rotation steps, each row followed by its count of steps:
The counts run from 0 to 161.
[ -1.3 -18.6 -38.6  -4.3  -1.3  20.9  16.0  -9.9  18.4  34.9 -13.2  22.8
  29.2   2.3  -4.7  32.3  23.2 -30.4   3.8  24.2  -6.2  43.4   7.9  43.5
  12.4 -10.0 -14.0  14.8 -15.9 -17.4 -17.3 -31.0]
150
[-45.5   3.4 -15.9  11.1   7.1  24.9  32.6  -5.9   9.9 -12.8   8.7  -0.3
  35.7 -11.5  27.0  22.9  25.9 -19.2   3.6  20.2  -5.9  16.1 -13.4  -8.4
 -54.7  14.2 -44.1 -10.2  19.7  33.4   9.8   9.8]
19
[ -2.1   4.4   8.7  -0.8 -15.8  25.2 -10.2 -30.4  -4.8 -16.9 -61.9  15.7
  -1.6   4.5 -13.4  26.0 -33.1  41.6  -0.1  -9.7  19.8  31.0  31.7  -2.1
 -11.0  -4.5 -15.0  -9.6  50.4 -14.1  28.8   3.2]
85
[ 51.4 -21.2  -1.5  31.7  -2.1  31.0  23.4  33.4  -6.7  24.9 -10.1  17.4
   0.1  32.2 -23.1 -26.8  27.7  15.6 -10.4  22.3 -22.9 -20.7   5.1   0.9
  13.9   8.2  25.3  18.5 -35.2 -13.6 -33.3 -13.0]
160
[ 40.9   3.4  42.5  -0.5   3.9   6.8 -23.8  12.2 -10.2   6.4  15.7  -3.8
  59.3  -3.3   8.1 -29.1  21.8   9.0 -58.2  14.1   0.7  -5.0  -3.8 -25.7
 -25.2   0.8 -30.2  31.8   3.6  -7.9  -9.0   5.6]
26
[-23.4  23.0  35.7 -44.9 -23.9  23.9 -22.3  -0.6 -17.4   4.7 -16.3   1.6
   3.6  -1.0   1.1 -14.8   6.8  -9.1 -57.9   8.2   2.9 -13.5  15.9 -14.3
  20.7   6.4 -43.1  16.9 -26.7   7.4 -24.3  21.5]
39
[ 12.1  17.5  48.3   8.9  29.0 -42.6 -13.0   4.0  -0.4   7.6  38.9   3.0
  11.2   4.9  22.3   7.6 -15.7  17.0   8.8  -2.2  30.6 -51.6   0.3 -23.5
 -23.4  11.6  -8.2 -12.2 -28.3  38.4   8.4  21.2]
111
[ 35.9  -3.0  12.7  38.8   3.1 -16.0  -4.6  26.6  35.7   4.5  46.0   9.6
  47.2  13.9 -20.5  14.8   5.0  23.5   6.9   7.5   5.4 -18.0   7.4  12.8
 -38.1  17.5 -13.7   6.4  20.6 -17.5 -27.3 -30.4]
12
[  5.9 -20.2 -36.3  14.6   3.1 -13.9   0.0  22.0 -25.6 -52.7   5.5  19.2
  14.1  15.1  25.1  25.9  17.2  23.4  15.9   2.9  31.0   2.5  37.1  27.6
 -22.2   9.7 -41.9   2.3  20.2 -32.7  11.1  -8.8]
103
[ -4.7 -28.8 -15.1  32.2  -5.1 -17.2  11.5  12.9 -10.5 -16.7  20.5  17.7
  24.8  18.8  -0.4  29.4  21.0 -12.5  29.1   7.4  -5.6  12.4  46.0  40.0
 -26.0  14.6  -5.7  -4.0  38.0 -34.5  45.4 -13.8]
1
[ -4.3 -44.6 -25.6 -28.9  22.9  -3.7 -13.3   4.6 -23.7  38.1   4.5  10.0
   7.9  41.8 -20.1   2.7  21.7 -51.2   4.4   0.3  -5.7  -1.6 -20.0  17.3
  27.9   2.6  21.9  15.7 -22.7 -20.2 -17.8 -26.9]
47
[-32.2  18.5  -1.4  14.0  13.8  10.5  35.5   1.4   6.7  -8.2   4.2  -1.5
  26.6 -28.4  43.8  14.2  22.2 -22.3  -0.2  21.6  -5.8  -6.7  -8.0 -20.6
 -40.9  19.9 -47.8  -4.4  10.7  36.8  22.9  -0.3]
20
[-19.6 -12.6  -2.6 -12.6  -5.6 -32.0  24.6   3.8  18.7 -13.0  19.2 -15.7
   9.7  22.4  39.0  27.1   2.7  17.8  -8.7  11.9  37.2   9.2  -3.1  -4.5
 -53.8  -2.5 -15.1   1.4 -17.9  30.3   7.2  62.0]
108
[ -9.6   7.8  28.0  27.6  36.7  21.7  31.0  -3.6  18.7   0.1 -45.1  24.5
  -0.2 -17.4   3.5   0.1   2.5  17.5  11.0 -19.6  13.8 -13.5   9.6  -1.2
  45.0   6.7   6.6  22.3  -2.5 -11.1  50.6 -45.3]
68
[ 10.0 -17.8 -24.8  42.0  -5.0  28.9   9.1 -10.2  -7.8  12.2 -58.7 -29.9
 -20.9 -15.3 -16.7 -27.3   8.2  41.4  -6.8  -2.5  -3.9   2.3  -0.3 -25.9
  -1.2 -30.2  -3.4  11.1  11.2  -6.1  37.8  45.2]
74
[-10.9  21.0  44.5 -12.6  10.7 -27.5 -29.9  18.2  21.1   2.3  27.6 -15.1
  36.8 -27.7  -6.3  -6.9   1.5  13.0 -57.4  23.2   8.7  10.3   5.2  -7.2
 -17.8 -11.9 -21.7  41.7 -17.0 -27.9  -2.6 -11.4]
127
[ -3.6  11.9  -0.2  15.4 -17.4  25.7 -11.7 -21.3 -29.2 -14.0 -64.1  22.0
  -9.4  -2.3 -10.1  25.1 -25.9  32.8   6.9 -10.5  -4.5   4.4  36.3 -20.4
  -8.1  -5.6 -26.4 -16.0  37.3  -8.1  38.7  22.2]
86
[ 41.5   5.0  25.1   0.8  -8.5 -11.2 -27.9 -31.1  -4.7  -8.2  -4.8  21.1
  16.6 -12.3  -5.7  21.7 -30.2  19.4  23.7 -17.1  57.0 -13.0  12.3  -1.2
  -8.7  22.7 -25.3 -24.5  20.8   6.6  20.4  36.2]
98
[  5.3 -29.5 -41.0  -0.7   2.7  10.9   8.1  -0.2   9.1  44.9  -1.8  14.2
  18.9   9.5 -22.5  31.9  21.4 -34.6   6.7  31.4 -12.6  19.9   6.9  38.0
  13.2  -4.7   0.2  -0.7 -23.7 -20.0 -31.6 -42.9]
149
[-29.5 -11.1   8.0 -38.2   0.1  35.9  -3.4 -33.4  -9.2  24.9 -23.4   3.8
   0.4  -8.7  -2.1 -12.0  12.3 -31.7  -1.7 -10.6  35.1  -4.2  -3.7  25.2
  57.2  12.3 -12.8   0.3 -31.3  24.5  12.5  12.5]
51
[-38.5  -6.9  -5.2   2.1  35.3   6.0 -24.8 -13.7 -33.8  19.0  15.6  15.4
   9.6 -41.2 -10.8   9.5  14.5 -52.1  16.5  27.7 -35.7  -6.7   0.5  -1.8
  -8.3  -1.7 -26.6 -14.6  -0.8  -8.0  33.5 -13.4]
134
[ 31.9   3.0 -11.5  29.1   1.5   1.6 -26.8   3.5   1.2  14.6  23.8   9.5
  66.2  -2.5  -2.3   2.3  35.2  27.6  -1.3   8.2  11.2  13.9  21.2  18.0
 -29.3   0.4 -48.4   0.7  19.7  -8.3   2.0 -31.5]
14
[ -3.5 -21.8 -36.6  11.5  13.3   6.0  -8.4   9.0  21.3  53.4 -28.0 -20.0
  11.9  17.8 -11.4  -1.2  13.0  25.7   6.4   0.2   7.4  36.0 -21.2   3.1
  30.3 -39.1  -5.4  41.6 -34.8 -13.6  13.9  24.7]
61
[-32.8  -5.8  -0.2   9.7  39.0   9.0  32.9 -15.3  38.7  49.2 -32.0   3.5
 -13.7  11.2 -20.9  28.3 -17.0  -2.7  33.2  -3.7  10.3  -1.6 -27.1  -2.5
  24.2  -3.9  27.4 -11.6 -17.0  30.1   4.1 -15.5]
65
[-24.3   6.3  17.5 -11.8 -17.4  45.7  51.3 -23.5  23.9  18.6 -31.1  20.5
  -9.9   4.3  -4.1  18.3   2.6 -19.2  -2.2  21.4 -13.7  -9.4  16.0  13.6
  16.8   5.7  -0.9 -18.5 -36.5  41.0 -23.8   6.0]
154
[ 54.3 -30.4 -22.7  25.4   7.2  33.4  26.7  21.3  -9.2  28.4 -12.9  10.8
  13.4  41.6 -26.3 -15.9  30.0  17.0 -14.0  22.8 -16.2   8.8 -10.8   8.3
   0.1  -1.8  29.8  26.0 -27.8 -20.6 -29.6  -0.1]
161
[ 30.5   8.6  10.6   9.3  -5.7 -10.9 -33.3 -26.6 -16.1 -15.1   3.8  24.8
   4.3  -2.7  -9.5  25.4 -28.9  16.1  35.7 -24.2  51.2 -45.9  30.9   6.4
  -2.1  18.2 -21.7 -40.6  23.1   9.8   0.1  13.5]
99
[-22.5 -14.2  39.7 -30.0 -18.4   6.0  14.9  -4.7  14.2  -4.2  -6.2   0.5
  23.9 -33.3   5.2  -2.2  21.7 -54.0 -51.3  23.6  -2.1  13.0  17.6  20.2
   7.9  -8.7 -16.7  32.8 -13.9 -19.9  19.5   3.1]
139
[ 12.9 -21.1 -37.0  42.9  -4.5  10.3   6.3 -14.0  -4.2  26.6 -54.5 -32.3
 -33.8 -19.5 -15.9 -22.9   2.1  17.1   2.8  -6.7  -4.0 -25.1  -3.9 -38.3
  -1.7 -23.8  13.6   0.0  -1.2   7.1  23.4  36.2]
75
[ -2.9  14.8  42.9 -14.8  13.5 -19.0 -54.9   2.1   1.4  24.4  25.2 -16.4
  34.5 -27.1 -11.6 -13.3  10.4  22.7 -47.5  19.7  -3.0   0.8  17.2  -9.4
  -7.7 -17.2 -29.4  24.4 -22.7 -13.1  -0.9  -7.1]
128
[ -8.0  -0.2 -26.5  -5.0  34.3  29.3 -27.0 -13.2 -26.6  10.4  16.5   3.6
  37.9 -20.8 -17.7   7.5   7.9 -33.2  13.1  29.1   0.2   6.2 -56.1 -20.5
 -33.0  21.8 -32.8  -4.4  21.3 -11.3 -16.2  -0.3]
31
[-11.6 -36.0  -1.7   4.3 -46.8 -13.7  38.6 -11.6  18.9   3.9  16.1 -20.8
  -2.7  15.8   7.7   4.1  31.6 -15.7 -15.4   3.3  16.5 -13.2  40.4  22.3
 -41.0   8.0   2.0 -11.9   1.0  39.1  14.4  26.9]
5
[ 13.0  -9.8  31.9   1.2  53.0 -26.8 -21.7  16.3   0.6 -19.6  52.3  19.2
  49.0  21.5   4.6   9.4   1.5  31.8   2.7   3.9  26.2  -6.2  -6.2  15.2
 -31.1  17.1  -0.1   1.0   3.7 -20.8   0.4 -27.5]
114
[  6.4 -28.8 -28.6 -13.7  22.5  -3.6 -27.6  13.1 -37.8  42.7   7.4  15.3
   0.1  28.5 -10.6  -3.2  18.0 -47.7   8.7   6.8 -12.5 -26.6 -17.6  -3.7
  35.5   5.4   8.6  10.8 -32.4 -14.3 -13.5 -15.1]
46
[ -8.3  -3.5 -23.1  11.8  18.6   2.6  -6.7 -25.0  11.5  71.3 -36.9 -16.0
  -6.6   0.4 -13.7   0.1   8.8   4.3  23.9 -11.4  13.1   2.9 -15.1  -8.6
  37.6 -31.3  -2.2  -1.0 -38.8  36.9  13.9  10.6]
63
[ -2.5  -5.8  54.1 -23.7 -38.8  12.3  -4.6 -14.5   8.1  15.4   0.4  -0.9
   3.8 -31.7 -22.5 -19.7  12.8 -27.8 -45.3  16.7  -8.6 -32.0  24.0   8.7
   9.7 -18.2  -9.1  14.5 -30.7   9.6 -13.2  25.6]
141
[-19.4   9.9   4.7 -14.9 -17.1  34.8  31.9 -27.7  15.9  39.2 -35.9  15.8
   5.5 -10.4   6.5  14.5  13.8 -24.2  -2.4  12.4  -2.8  -1.2  29.7  22.0
  27.7   6.3 -20.9 -16.0 -37.2  51.7 -14.0  -4.5]
153
[-11.9 -21.7  -3.9  32.9  -0.1 -15.9   3.0   7.5  -9.1  -9.7  30.7  25.6
   4.8  37.1 -18.6  36.6   3.1  -4.9  34.6  11.2 -13.7   0.1  45.5  32.7
 -28.6  17.6   8.0 -23.8  38.5 -29.0  26.2 -25.6]
0
[ 34.5  15.5 -20.6  23.9  15.3 -33.3   2.8  -7.2  17.6  26.8 -45.4  -6.1
  -5.9 -38.2   7.0  21.0 -21.1  -8.7  -6.7 -21.7  37.0   6.1  10.7 -30.1
  15.0   4.7  12.0  21.8  15.7 -21.4  24.2 -39.1]
80
[ 15.9  26.2  37.6  32.2   0.8  47.6  41.8  23.7   7.8  -6.1 -24.3  37.9
   8.6  -6.0  -1.1   0.5  -1.4   2.8   5.3  30.0 -17.6 -17.0   0.1  -0.3
  20.5  19.5 -19.3  27.6 -32.5 -10.6  10.3  21.5]
157
[-32.7   3.6  13.8  16.7  46.5  15.0  34.2 -12.9  42.9  28.5 -34.4  13.6
  -8.8   3.5 -15.0  30.4 -22.0  -0.9  27.3  -9.3  18.3   6.0 -33.2  -3.4
  27.3   9.1  28.6   6.4 -10.0   8.1  17.1 -24.2]
66
[ 36.3 -16.5  17.0 -19.0 -23.4 -28.5  -1.3 -29.8  18.4   4.7 -10.1   6.7
  17.8  26.1  -1.5  27.1 -35.2   7.4  -8.2 -15.5  65.2  18.6   3.5  -4.6
 -31.4  10.3  17.0  -6.1  19.8   8.5   2.0  33.6]
96
[ -7.8   4.0 -15.7  15.7 -14.9  16.0 -11.0 -13.8 -34.6 -16.6 -49.0  11.4
 -31.0  -0.5  -9.8  18.1 -21.0  19.9  15.7  -5.4 -10.6 -23.0  47.1 -27.9
 -19.0  -0.9 -12.4 -32.9  39.6   4.4  30.8  18.2]
87
[-11.3 -26.3  11.9   7.4 -43.2 -15.2  41.4 -10.6  39.9  -2.0  21.5 -18.3
   9.9  14.0   3.8  12.6  12.1 -11.9 -11.8   8.6  21.8  -0.8  15.9  17.3
 -51.7   7.5   5.2   4.2   9.9  28.9   9.3  43.0]
6
[-20.3 -31.2 -13.8 -40.5  20.8  20.0  -1.1 -20.4  -4.5  24.1 -20.3  10.3
  25.6  18.5  -1.5   4.8  21.3 -47.8  -4.5   1.1  29.8  42.3 -28.8  34.6
  39.2   2.4  -0.5  24.5 -18.6  -9.7  11.6   0.1]
49
[  1.4 -29.0 -21.0  19.8 -36.5 -21.5  11.3  -5.0 -18.6  -4.0   8.2  -9.0
  16.1   4.6  17.7  -3.1  45.1 -18.6   3.2   1.3   4.0  -0.8  70.6  30.7
 -13.7   6.1 -16.8  -2.5  13.8   7.8  52.6  -0.1]
3
[ 54.9 -23.0 -18.5   0.7 -23.7 -59.4   7.7   3.8 -14.6  17.1 -20.2  -7.9
 -12.6  11.8  30.8   1.5  -4.2 -24.0 -24.1 -18.8  27.9 -10.3  35.2 -21.5
 -13.0   2.4  22.9  14.6  -1.6   7.6  20.2  12.1]
93
[ 20.1   2.4   2.0  -2.3  -1.2 -23.2  -2.8 -20.3  17.3  22.9 -52.1   3.5
 -16.4   1.5 -17.7  22.3 -22.7  18.4 -26.6 -30.0  28.4   0.0  44.6 -13.9
  11.6   3.2  21.9  -8.4  24.5   4.0  -9.4 -60.5]
82
[ 18.8  -3.2  -3.0   7.1  -0.9  -7.6 -18.1 -14.0 -17.3 -22.7  15.0  34.6
  -8.9  12.2 -17.1  30.7 -26.6  23.0  39.1 -15.2  35.7 -52.5  27.7   6.1
 -22.2  33.6 -10.1 -45.4  18.1  -4.6 -10.8  -3.6]
100
[-35.6 -26.5  21.9 -31.5  -7.9   2.9  26.8  -3.3  15.5 -12.8   2.6   9.2
  18.5 -18.5   6.6  14.1  25.5 -65.3 -42.2  24.8 -13.8   9.2   9.3  23.6
   1.4  -1.5   0.9  33.9  -8.7 -29.0  12.5 -20.1]
138
[ -1.4 -16.0 -27.1   6.1  -7.5  11.4 -19.2 -18.1 -11.0  21.7  14.9  -9.7
  42.0   5.1  -7.5   1.6  42.8  15.6   0.5   6.0   0.4  -8.2  33.9  11.9
 -32.1  -4.7 -40.5 -46.2  15.9  42.9 -13.9 -29.9]
16
[-27.1  12.3  33.9 -40.4 -23.9  31.7 -21.7   2.9 -18.9   7.2  -7.7  -2.2
  -6.9  14.9 -13.3  -6.5  -4.1   0.0 -39.3  16.4 -13.4 -31.0  -0.4 -19.6
   7.7   0.3 -28.8   7.6 -35.1  11.7 -33.7  31.4]
40
[ -9.3  -0.3 -10.3 -16.3 -18.0  34.4  25.8 -23.5  12.9  39.2 -36.9  19.3
  18.7 -15.6  10.9  18.1  25.9 -30.7  -1.9  20.7   7.6  27.9  25.9  27.7
  29.8  -9.0 -31.7  -2.8 -35.7  25.1   1.0  -4.2]
152
[ 10.7   2.4  47.6  -5.3   0.9  -0.7  28.3  29.9  15.7 -19.6  21.5   2.8
  34.2  12.9  14.1  -1.8  13.5  -3.0 -56.8  22.1  -9.6 -20.7  -6.6 -27.4
 -43.1  20.2  -7.0  28.2  -1.0  -0.8 -26.5 -27.4]
24
[ 33.9  23.4  29.6  39.3   3.1  40.3  28.1  35.4  -5.5   6.7 -26.3  37.8
   5.4  -5.7  -5.3 -22.2  12.1   7.0  -0.4  19.1 -23.6 -31.7   9.4 -12.6
  26.4  13.2 -11.4  24.0 -41.7 -11.0   4.3  11.0]
158
[ 15.9 -12.5  28.1   8.7  44.6 -17.0 -31.4   1.9 -15.3 -16.5  43.7   9.9
  52.1   7.5   8.2  -3.0  13.6  36.1  -6.5   0.6  29.7   4.6   4.5  17.1
 -27.4   6.0 -13.0  -0.2  12.0 -24.8  22.5 -24.2]
115
